In the data rows, 50 means zero.
Here are some points, one per row:
56,57,56,34,39,50,37,35,51,54,57,64,45,50,56,56,46,51,49,48,48,47,47,37,55,49,53,51,58,60,49,48,60,43,52,49,53,62,57,51,49,42,45,50,49,47,52,66
50,60,58,37,48,56,44,43,46,55,53,62,54,42,54,56,42,51,48,55,48,48,46,41,50,54,58,45,57,61,51,49,54,33,49,45,50,51,57,55,56,45,47,48,52,52,52,56
60,27,22,69,39,60,73,67,41,39,31,51,60,74,60,30,47,38,62,29,36,79,77,48,42,28,27,53,54,36,49,61,60,43,52,15,46,55,50,59,60,60,58,54,60,28,76,54
36,23,54,60,49,49,68,53,58,46,64,54,36,38,46,65,52,49,57,76,78,44,43,70,50,64,48,48,55,55,45,29,57,32,51,66,57,37,48,63,59,43,40,49,30,51,38,56
53,46,37,55,39,51,44,66,56,34,30,19,74,75,53,46,34,34,49,41,49,68,64,60,36,34,23,46,56,64,72,65,47,73,46,31,48,50,32,21,51,57,48,37,75,45,62,68
64,41,39,49,59,51,37,49,43,37,50,54,40,36,53,72,53,56,57,51,51,31,32,40,74,58,59,46,40,48,37,54,32,56,45,52,66,35,49,66,42,48,48,30,55,52,71,48
45,54,54,67,35,42,48,56,66,46,43,40,51,62,45,43,36,43,44,39,36,64,64,57,51,41,36,56,68,57,63,69,34,62,41,55,34,36,35,41,40,58,67,43,60,56,61,63
51,57,46,54,55,53,51,45,50,67,43,53,46,62,54,56,53,50,57,50,49,37,44,42,37,54,55,51,51,48,43,61,59,50,60,62,52,63,56,38,58,52,41,52,50,50,44,40
90,32,49,32,50,47,55,53,41,27,58,57,39,49,51,46,80,46,75,51,63,44,39,36,62,50,41,31,53,49,53,35,55,73,41,58,67,37,52,57,25,33,34,11,58,38,40,23
62,58,63,48,59,48,41,33,54,58,51,60,56,48,54,53,48,51,46,48,53,43,39,33,39,52,47,39,40,58,54,59,51,55,58,58,44,55,49,55,56,31,48,50,48,49,52,43
53,59,45,56,51,60,48,49,67,54,44,56,49,52,57,43,41,53,33,45,46,44,48,47,50,59,62,45,48,40,39,59,37,45,41,65,35,36,39,45,48,61,53,48,37,77,43,55
42,52,59,52,33,32,61,48,44,37,69,50,53,51,47,62,51,38,44,57,51,59,56,53,53,49,44,55,56,81,60,41,57,54,47,44,48,60,48,47,39,37,39,41,44,42,56,66
52,44,42,59,67,58,48,65,40,54,50,57,51,58,37,36,39,44,33,36,52,54,48,64,64,46,44,53,46,58,50,53,46,45,57,33,64,52,45,44,65,48,56,56,49,47,44,48
60,54,42,51,65,75,50,56,59,67,36,30,47,62,53,49,60,48,47,49,55,51,52,59,47,51,66,35,51,46,51,55,38,36,46,54,55,60,60,46,51,62,54,60,60,52,58,24
41,60,54,56,35,36,64,36,51,45,48,47,48,49,55,51,50,67,46,40,42,56,36,47,63,54,60,74,60,58,63,37,57,35,44,60,50,68,64,45,42,51,53,49,35,42,38,46
44,64,56,50,53,54,60,44,60,55,54,50,37,49,42,49,46,59,45,44,35,46,52,58,42,57,69,66,47,54,38,61,33,43,28,51,30,26,45,45,51,65,70,64,44,65,53,56
46,61,54,51,70,54,47,41,49,64,42,30,51,49,65,51,58,54,57,57,51,48,40,60,31,38,51,56,47,35,49,54,57,51,64,51,42,50,54,39,44,45,55,63,36,57,58,30
32,51,52,53,55,42,54,63,43,53,40,42,56,53,46,37,39,42,52,48,39,58,60,42,52,45,51,48,56,40,46,48,58,57,51,34,54,50,41,43,59,62,60,53,54,46,47,56
46,55,53,46,46,56,60,49,51,57,49,48,40,50,54,42,49,50,49,45,51,51,41,40,39,52,52,60,50,48,44,51,64,42,48,54,47,61,59,41,49,53,56,63,48,52,41,45
19,49,49,37,33,39,63,49,36,42,65,41,37,33,32,57,75,40,65,80,68,63,55,42,58,47,44,54,50,54,51,23,60,50,41,55,55,63,52,59,34,33,30,43,53,42,32,66
55,59,53,44,61,56,37,47,56,61,61,58,50,30,50,45,47,66,50,49,48,35,46,60,22,55,57,48,19,51,46,54,66,45,60,43,42,46,51,53,54,45,52,50,43,58,42,44
51,57,42,48,52,69,45,64,55,46,40,35,52,62,39,41,40,43,45,48,52,52,66,38,47,50,47,40,44,38,52,55,33,63,33,58,42,33,29,39,58,70,53,58,64,55,55,38
61,52,49,44,34,39,30,49,35,43,50,59,60,44,49,54,63,62,58,56,55,45,51,48,49,38,45,47,49,39,61,50,53,40,47,65,56,47,63,56,52,50,49,45,49,63,42,41
36,46,73,44,72,30,30,58,12,67,57,46,50,47,33,39,50,54,49,66,46,56,41,69,65,50,63,36,47,22,18,38,45,61,67,33,44,35,36,74,66,61,53,66,40,80,42,53
50,44,45,46,70,58,61,34,88,50,56,50,57,35,79,62,55,60,46,52,70,44,53,76,45,64,53,65,29,34,29,40,51,71,82,63,67,61,76,74,57,43,44,68,50,28,33,66
45,45,43,58,42,41,40,65,50,54,45,56,64,46,31,43,43,48,39,46,36,45,66,57,72,52,44,69,60,60,67,53,40,40,50,38,50,64,48,42,55,50,52,61,56,31,48,56
50,45,60,47,41,45,57,32,50,38,61,78,47,44,54,67,55,53,49,41,43,41,42,27,53,58,49,32,59,57,71,49,45,53,50,55,53,58,55,52,32,43,46,39,51,46,68,42
There is one direction along which these points spread out most. Where along it does each point below lie, from 0 to 9? The average falls between 4 and 5, and the first point above lies past it.
90,32,49,32,50,47,55,53,41,27,58,57,39,49,51,46,80,46,75,51,63,44,39,36,62,50,41,31,53,49,53,35,55,73,41,58,67,37,52,57,25,33,34,11,58,38,40,23 6
50,60,58,37,48,56,44,43,46,55,53,62,54,42,54,56,42,51,48,55,48,48,46,41,50,54,58,45,57,61,51,49,54,33,49,45,50,51,57,55,56,45,47,48,52,52,52,56 5
60,27,22,69,39,60,73,67,41,39,31,51,60,74,60,30,47,38,62,29,36,79,77,48,42,28,27,53,54,36,49,61,60,43,52,15,46,55,50,59,60,60,58,54,60,28,76,54 1
62,58,63,48,59,48,41,33,54,58,51,60,56,48,54,53,48,51,46,48,53,43,39,33,39,52,47,39,40,58,54,59,51,55,58,58,44,55,49,55,56,31,48,50,48,49,52,43 5
36,46,73,44,72,30,30,58,12,67,57,46,50,47,33,39,50,54,49,66,46,56,41,69,65,50,63,36,47,22,18,38,45,61,67,33,44,35,36,74,66,61,53,66,40,80,42,53 5
45,45,43,58,42,41,40,65,50,54,45,56,64,46,31,43,43,48,39,46,36,45,66,57,72,52,44,69,60,60,67,53,40,40,50,38,50,64,48,42,55,50,52,61,56,31,48,56 3
32,51,52,53,55,42,54,63,43,53,40,42,56,53,46,37,39,42,52,48,39,58,60,42,52,45,51,48,56,40,46,48,58,57,51,34,54,50,41,43,59,62,60,53,54,46,47,56 3
61,52,49,44,34,39,30,49,35,43,50,59,60,44,49,54,63,62,58,56,55,45,51,48,49,38,45,47,49,39,61,50,53,40,47,65,56,47,63,56,52,50,49,45,49,63,42,41 5
53,59,45,56,51,60,48,49,67,54,44,56,49,52,57,43,41,53,33,45,46,44,48,47,50,59,62,45,48,40,39,59,37,45,41,65,35,36,39,45,48,61,53,48,37,77,43,55 4
46,55,53,46,46,56,60,49,51,57,49,48,40,50,54,42,49,50,49,45,51,51,41,40,39,52,52,60,50,48,44,51,64,42,48,54,47,61,59,41,49,53,56,63,48,52,41,45 5
56,57,56,34,39,50,37,35,51,54,57,64,45,50,56,56,46,51,49,48,48,47,47,37,55,49,53,51,58,60,49,48,60,43,52,49,53,62,57,51,49,42,45,50,49,47,52,66 5
46,61,54,51,70,54,47,41,49,64,42,30,51,49,65,51,58,54,57,57,51,48,40,60,31,38,51,56,47,35,49,54,57,51,64,51,42,50,54,39,44,45,55,63,36,57,58,30 5
36,23,54,60,49,49,68,53,58,46,64,54,36,38,46,65,52,49,57,76,78,44,43,70,50,64,48,48,55,55,45,29,57,32,51,66,57,37,48,63,59,43,40,49,30,51,38,56 7
53,46,37,55,39,51,44,66,56,34,30,19,74,75,53,46,34,34,49,41,49,68,64,60,36,34,23,46,56,64,72,65,47,73,46,31,48,50,32,21,51,57,48,37,75,45,62,68 0
